Each row is where one point has got to under a steady rotation. How many ticks took it there?
The counts run from 0 to 341.
[-0.40 -4.33 -1.58 -1.31  0.52  0.40 -2.73 -0.43  0.25 -1.06  1.79  2.15
  0.25  1.95  2.66  1.79 -0.17  0.82 -2.36  1.36  0.34 -0.39  1.11  0.28
 -1.35 -0.46  1.18 -2.58  1.30 -1.11 -2.02  2.28 -1.91  1.27 -0.17  1.07
 -0.18 -1.60  2.43  2.07 -1.10 -0.69]	145
[ 3.93  2.45  0.78 -0.23 -0.41 -0.12  0.68  2.47 -2.78 -1.93  0.07 -0.09
  0.14  2.77  3.43  1.13  0.01  1.69 -1.44  2.11 -0.99 -0.40 -2.80  2.31
 -1.62  0.31  0.88 -1.33  1.86 -1.25 -1.93 -0.93 -1.24 -1.07  0.82 -0.25
 -0.47 -0.71  1.91 -0.55 -2.86  2.24]	136
[ 1.83 -3.14  2.78  0.39  1.97 -1.58 -0.31  0.15 -2.65  0.90 -2.43 -2.76
  0.46  2.75 -1.16 -0.47 -1.12  0.74  0.66  1.22 -1.15 -1.52  1.87  0.83
  0.02 -1.80 -0.06 -0.14 -0.24 -0.51 -0.92 -0.55  0.81  1.88  0.33 -0.62
  0.09  3.73  1.79  2.15 -1.62  0.55]	24
[-0.53  0.38  2.37  0.17  1.91 -0.08 -1.61  0.48 -0.20 -0.80  2.70 -0.70
 -0.57  1.14 -2.19  4.00 -1.36  1.94 -0.92  1.91 -1.42 -1.83 -1.61  3.20
 -0.61  0.85  2.64 -0.86  1.17 -2.76 -0.36  1.22 -0.53 -2.32 -1.47  1.47
 -0.93 -1.05  0.95  0.99 -1.52  2.12]	229
[ 2.14 -1.93 -0.74 -0.37 -0.07 -1.88  0.33  0.53 -0.95 -2.48 -1.69  0.72
 -0.33  1.55  3.89 -1.85 -2.07  2.61  0.37  0.51  1.10 -1.94 -0.51  0.61
  0.91  0.68 -0.81 -1.06  1.68 -0.28 -1.50  0.19 -1.53 -0.45  1.33  0.33
 -0.43  1.22  3.66  1.71 -3.02  0.48]	139
[ 1.84 -2.29 -0.37 -1.56  0.88 -1.81 -2.31  0.92  1.12 -2.40 -0.19  1.21
  0.09  1.80  2.17 -0.96 -1.71  2.66 -0.60  1.88  1.37 -0.31  0.25  1.56
 -0.07 -0.37 -0.81 -1.76  1.46  0.08 -3.08  1.03 -1.12 -2.30  0.82 -0.88
  2.06  0.71  1.46  2.93 -3.82  0.01]	138
[ 0.40  0.42  1.88  1.29  0.52 -0.99  1.46 -1.68 -1.25 -2.27 -1.41 -1.03
 -1.32  1.09 -1.38  0.12  0.25  2.09  0.54  1.93 -2.59 -1.85 -0.79  4.23
  0.30  2.00  0.72  0.82  0.54 -1.98  1.08  0.21 -3.56 -0.97 -0.30  2.98
 -2.24  0.89  0.65 -0.68 -1.13  2.26]	308
[-1.06 -2.35  0.19  1.39 -1.36  0.70 -1.36 -0.52 -0.60  0.34 -1.80 -0.01
 -2.46 -1.00  1.71 -1.09 -1.42  4.76  0.07  0.94 -0.05 -1.28 -1.23  0.56
 -0.35  0.40  1.65 -0.71  1.65 -2.31 -3.12  0.03 -3.19  1.92  0.08  1.64
  1.97  1.62 -0.09 -0.68 -1.82  0.36]	127
[ 0.41 -1.95  0.65 -1.27  1.34 -0.92  0.60  1.65  0.02 -1.08 -0.55  0.81
  0.39  1.25  4.26  0.57  0.96 -1.01  0.69  0.83 -0.72 -1.55 -0.37 -0.18
 -1.63  2.08 -0.46 -1.40  2.84  2.01  0.55  1.62 -0.51  2.36  0.06 -0.55
 -3.25  0.00  4.67  0.59 -0.26  1.19]	159
[ 1.17  0.65  0.17 -3.01  3.23  0.61 -0.67 -0.10  0.24  0.84  2.08  0.88
  0.65  0.96  0.01 -0.03 -1.12  0.66  1.18  0.30  0.13 -1.05 -3.31  0.71
 -0.47 -0.44 -0.75 -1.47  1.09  0.45 -0.81 -4.56  0.60  1.22 -0.58 -1.54
 -0.29  2.34  1.35  2.54  0.02  0.43]	271
[-0.57  0.76 -0.17 -1.74  1.08 -0.17  0.89  0.87 -1.09 -0.77  2.64  0.17
  0.97  0.73  1.46  1.76 -1.87 -0.16  1.13  2.33 -0.56 -1.60 -2.76  4.11
  0.51  2.73  1.10 -0.76  2.23  1.08  1.60 -2.27 -1.31 -1.42 -1.13  1.49
 -4.28 -0.19  1.85  0.04  2.09  1.65]	75
[-0.92 -2.14 -2.03 -1.22 -2.20  0.69 -3.07  0.16 -0.15 -1.58 -0.04 -1.16
  1.14  2.30  0.03  3.15  0.68 -1.78 -0.37  3.77  0.80 -0.97  1.54  1.93
 -0.04  0.02  1.40 -1.60  4.52 -1.00 -2.02 -0.85  0.85 -0.47 -1.15 -1.13
 -0.90  1.20  1.69  0.80  1.17  0.23]	3
[-0.59 -4.70  0.33  0.05 -1.62 -0.37 -0.55 -0.03  0.63 -2.61 -3.75 -0.14
 -2.20  1.24  0.39  0.57  0.36  0.30  0.36  2.81  1.67 -2.26  1.84 -0.30
  0.16  0.80  1.37 -1.13  0.84  0.94 -0.79  2.30 -2.05  2.16  0.11  1.17
  0.20  1.68  0.84 -0.16 -0.01  1.23]	319
[ 0.64  0.22 -0.46 -1.56  0.61  1.64 -3.10  1.18 -0.08 -2.87 -0.06  0.18
 -1.00  1.86  1.81  1.91 -1.33  1.31  1.39  2.87  1.39 -1.45 -1.19 -1.08
 -1.47 -1.75  0.79 -0.73  1.80 -0.91 -3.46 -0.83  1.52  0.27 -0.89 -1.21
  1.68  1.93 -0.51  0.25 -1.39 -0.16]	118
[ 1.58 -2.56  1.17 -1.34 -0.24 -0.37  1.19  1.83 -2.27 -0.04  0.12 -0.56
  2.37  0.47  0.40  2.02 -0.34 -1.88  1.00  3.73 -0.05 -0.82  0.73  0.52
  0.51  1.66  2.24 -2.01  1.99  1.03  2.54  0.23 -0.32  2.01  0.68  1.39
 -2.33  1.60  1.97 -1.93 -0.15  2.71]	82
[ 0.57 -5.00  0.88  0.30  1.19 -2.29 -2.38  2.15  2.00 -2.11 -1.98 -0.31
 -0.46  2.21 -0.05 -0.07 -1.30 -1.11  0.12  1.08  2.03 -1.73  1.35  0.76
 -0.01  0.53  1.41 -2.28  1.05  0.98 -0.52  2.60 -0.03 -1.00  1.27 -0.74
 -0.49  1.79  0.68  1.87 -2.78  1.83]	238
[ 0.55 -0.71 -1.01 -1.09  3.07  1.40  1.78 -2.14 -0.55  0.64  1.58  0.69
  0.27  2.04  1.06  2.71  0.44 -0.52 -1.61  1.16 -0.21 -1.25 -2.30  3.70
 -0.55  2.40  0.36 -2.12  1.11 -0.88  1.34 -1.57 -1.96  1.00 -0.51 -0.11
 -1.37 -1.35  1.29  2.31  0.59  2.23]	71
[ 0.53 -0.83 -0.36 -1.29  2.14 -0.58 -0.44 -2.82 -0.49 -2.24 -1.01  2.20
 -1.99 -1.08  2.26 -2.89 -1.13  2.43  1.68  2.48  1.02  0.28 -1.52  0.47
 -0.36 -0.67  0.12 -0.48  2.74  1.52 -0.71  1.89 -0.72 -0.24  0.31  1.47
  0.56  2.42  0.05 -0.58 -2.53  2.29]	292
[-0.16 -1.52  0.50 -1.21  2.25  2.31 -1.31  0.33 -2.30  0.05 -0.42  0.24
 -1.30  2.19  2.12  1.91 -0.25  1.83 -0.54  0.28  1.55 -2.35 -0.31 -1.17
  0.08 -0.25 -1.01 -0.27 -0.10 -3.22 -1.53 -2.15 -1.77  0.92 -1.38  1.39
  2.27  0.19  1.08  3.18 -1.65 -2.57]	125
[-2.92 -2.97 -1.99  0.80  1.11  0.45 -1.79 -1.03  1.90 -0.89  0.06  0.25
 -0.96 -0.54  0.56  1.34 -2.37  1.45 -1.81 -0.45  0.72 -2.42 -0.31  3.24
 -0.39  0.43  1.30 -0.64  0.31 -2.24 -1.66  1.68 -2.33 -0.88 -1.16  1.40
 -0.98 -0.99  0.85  1.59 -1.60  0.80]	226
[-3.07 -4.55 -2.95 -1.29 -1.41 -0.63 -2.26 -1.20  0.31  0.07  0.34 -0.71
  1.22 -0.81 -0.11  1.44 -1.83 -0.37  0.30  0.89  1.08 -2.61  1.42  1.28
  0.79  0.11  0.91 -0.39  3.10 -0.29 -2.16  0.37 -0.77  1.45 -1.73  0.96
 -1.22  1.38  1.86  2.16  2.23 -1.12]	7
[ 0.59  0.49 -0.88  0.06  3.80 -1.22  0.90 -1.52 -1.36 -2.52 -2.37  0.44
 -2.25 -0.05  0.59 -1.02 -3.39  3.09  0.44  1.67  1.95 -1.52 -1.64  2.80
  0.45  1.51 -1.79 -0.26  2.10 -0.25 -0.32 -0.02 -1.46 -0.77 -0.47  1.76
  1.71  1.35  0.02 -0.27 -3.04  2.30]	212
[-2.65 -1.14 -1.71 -1.03  2.13  1.23 -1.44  0.36  0.92 -2.47  2.16  0.96
 -1.72 -1.19  3.59  0.97 -1.62  3.08 -0.24 -0.64 -0.11  0.07 -3.47  2.51
 -2.28  1.21  0.07 -2.55  0.56 -0.27 -1.76 -0.75 -1.02  0.98  1.13  1.11
 -0.34 -0.07  0.08  0.77  0.17  1.24]	53
[-0.07 -2.04 -0.94 -3.97  1.31  2.67 -2.74 -1.67 -3.00  1.33  3.50  0.38
  1.47  0.36  0.17  0.86  0.90  0.84 -0.33  2.17  0.57  0.66 -0.80  0.09
 -0.59 -2.43  2.75 -0.63  1.48 -2.05 -0.28 -0.71 -0.40  2.16 -0.22  0.83
  1.29  1.50 -1.04  1.47 -0.85  1.08]	283
[-0.68 -0.99  1.47 -1.13  2.21 -0.98 -1.14  2.49  2.86 -1.19  2.20  1.63
 -1.16  1.43 -0.56  1.07  0.20  0.20  1.59  0.19  0.02 -3.06 -2.59  0.77
 -1.43  1.41  1.37 -1.58  1.48  1.23 -1.65 -1.79 -0.14  0.09 -1.54 -1.75
 -0.42  0.34  0.32  2.55  0.78 -0.11]	252
[ 1.02  1.61  2.49  0.67  0.06  2.33 -0.64 -0.29 -1.91  1.41 -0.90 -2.01
 -1.20  0.70 -1.88  2.12  0.39  2.08 -0.02  2.93 -0.81 -2.54 -1.31 -0.13
 -1.14  0.80  2.44 -0.56  1.43 -2.04 -0.78 -1.89 -0.89  3.41 -1.38  0.51
 -0.10  2.04 -0.54 -0.67 -1.20  1.75]	109
[-0.04 -1.97  0.48 -2.36  3.70  1.40 -1.84 -1.12 -2.31 -1.76  0.72  0.75
 -0.72  3.38  3.07  1.80 -0.86 -0.36  1.36  2.98  2.29 -0.82  0.03 -0.78
 -0.40 -0.67  0.07  0.49  1.40 -1.51  0.93  0.70  0.27 -1.22 -0.54  2.64
  0.23  1.58  1.99  2.23 -1.59 -0.62]	298
[-0.56 -2.12  2.02 -1.75  0.82  0.64 -1.39 -0.20 -2.76 -1.41  2.21  0.16
  0.25  1.69  0.22  3.00  1.18 -0.50 -0.14  2.70 -0.56  0.12 -0.18  0.29
 -0.46 -1.34  3.21  0.92  0.37 -3.74  1.08  1.83 -1.35 -1.15 -0.33  3.83
 -0.46 -0.22  0.62  0.22 -0.03  0.78]	302
[ 1.63  1.50 -0.39  0.86 -1.02 -0.63 -1.09  0.66 -2.06 -2.51 -1.16  0.35
 -0.31 -0.01  2.45 -1.50 -0.61  4.04 -0.48  1.64 -1.74 -0.23 -1.89  3.94
  0.05  1.05 -0.07 -0.94  1.55 -1.18 -2.68 -0.74 -2.36 -1.83  0.59  0.61
 -1.43  0.76  1.64 -0.69 -2.06  0.29]	135
[-0.18 -4.21  0.11 -2.34  0.86 -0.89 -1.47 -0.37  1.52  0.90  0.67  0.61
 -0.68 -1.07 -1.91 -1.54 -0.31  1.62 -0.42 -0.45  1.18 -0.62 -2.06 -0.20
 -0.58 -0.38  1.15 -2.52  1.07  0.82 -0.99 -1.70 -1.51  5.13  1.24 -0.84
  1.75  2.89 -0.67  1.81 -2.14  1.37]	265
[-2.01 -2.21 -1.01 -0.88  1.60 -0.93 -1.91 -3.31  0.81  0.50  0.19 -0.88
  0.88  0.44 -3.00  2.17 -0.06  0.56 -1.00  1.09 -0.43 -1.90  0.20  3.53
  0.46 -0.90  0.58 -0.87  2.40 -1.78 -3.41 -0.55  0.65  0.93 -2.20 -1.71
  0.29  1.58 -0.10  4.15 -0.07 -0.11]	11
[ 2.09 -0.59  0.26 -0.04  0.30 -2.28  0.91  0.14  1.75 -2.42 -1.68 -0.68
 -2.14  1.61 -1.45 -0.07 -0.91  1.83 -0.09  1.43 -0.74 -3.70 -0.20  3.19
 -0.16  2.22 -2.09 -0.22  0.36  2.06 -1.62 -2.78 -1.96  1.11 -0.45 -2.18
  0.19  1.77  1.66  0.13 -0.56  2.95]	331
[-0.54 -2.05 -2.10 -1.08 -1.16  0.86 -1.67 -0.37  0.30 -0.59  3.01  0.25
  0.72  0.41  0.42  2.18  0.51  1.37 -2.06 -0.56 -2.61  1.05 -0.87  3.90
 -1.33 -0.37  2.92 -1.51  1.56 -2.27 -2.45  1.10 -1.62 -0.77 -0.28 -0.21
 -1.75 -1.22  1.31  1.82  0.00  1.70]	149
[-1.15 -0.40 -2.80 -2.13 -0.10 -0.32 -1.69 -0.92  0.59 -2.33  2.41 -0.37
  0.61  0.62  0.52  1.78 -0.45 -0.32 -0.85  3.32  0.57  0.57 -1.95  4.30
 -1.28  1.75  2.11 -2.90  1.96  1.74 -0.11  0.14 -0.30 -1.08 -1.15 -0.11
 -2.95 -0.75  0.51 -0.14  1.18  2.43]	76
[-0.35  0.08  2.28 -0.35 -1.41 -0.22 -3.20  1.35  0.63 -1.99  0.34 -0.32
 -1.92 -0.55 -1.59 -1.32 -2.00  2.55  3.07  2.58  0.49 -2.05 -1.81  1.73
  0.66 -1.35  1.90  0.46  1.68 -0.54 -3.08 -1.78 -0.41 -1.69 -0.41 -0.07
  0.79  4.18 -1.75 -0.28 -1.92  0.37]	115
[-0.03 -1.29 -0.72 -0.95 -0.07 -0.04 -0.42  2.10 -2.42 -1.76 -1.10  1.26
  0.59  2.01  5.90  0.78 -0.82  1.54 -0.04  0.94  0.28 -1.84 -0.22  0.21
 -0.09  2.14  0.11 -1.47  2.68 -0.48 -0.39  0.01 -0.91  0.42 -0.34  1.38
 -1.78 -0.97  4.24 -0.07 -1.28 -0.68]	140
[-1.30 -0.53  1.54 -1.50  0.27  1.57 -2.78  4.05 -1.47 -2.20  1.48 -0.54
 -1.26  0.34  3.69  1.17 -1.54  1.20  2.10  1.42 -0.59 -1.18 -1.13 -1.02
 -2.15 -0.40 -0.17 -1.15  0.18 -0.15 -1.57  0.04  1.32  0.00  0.78  0.29
 -0.01  1.36  1.01 -1.27  0.34 -1.43]	41
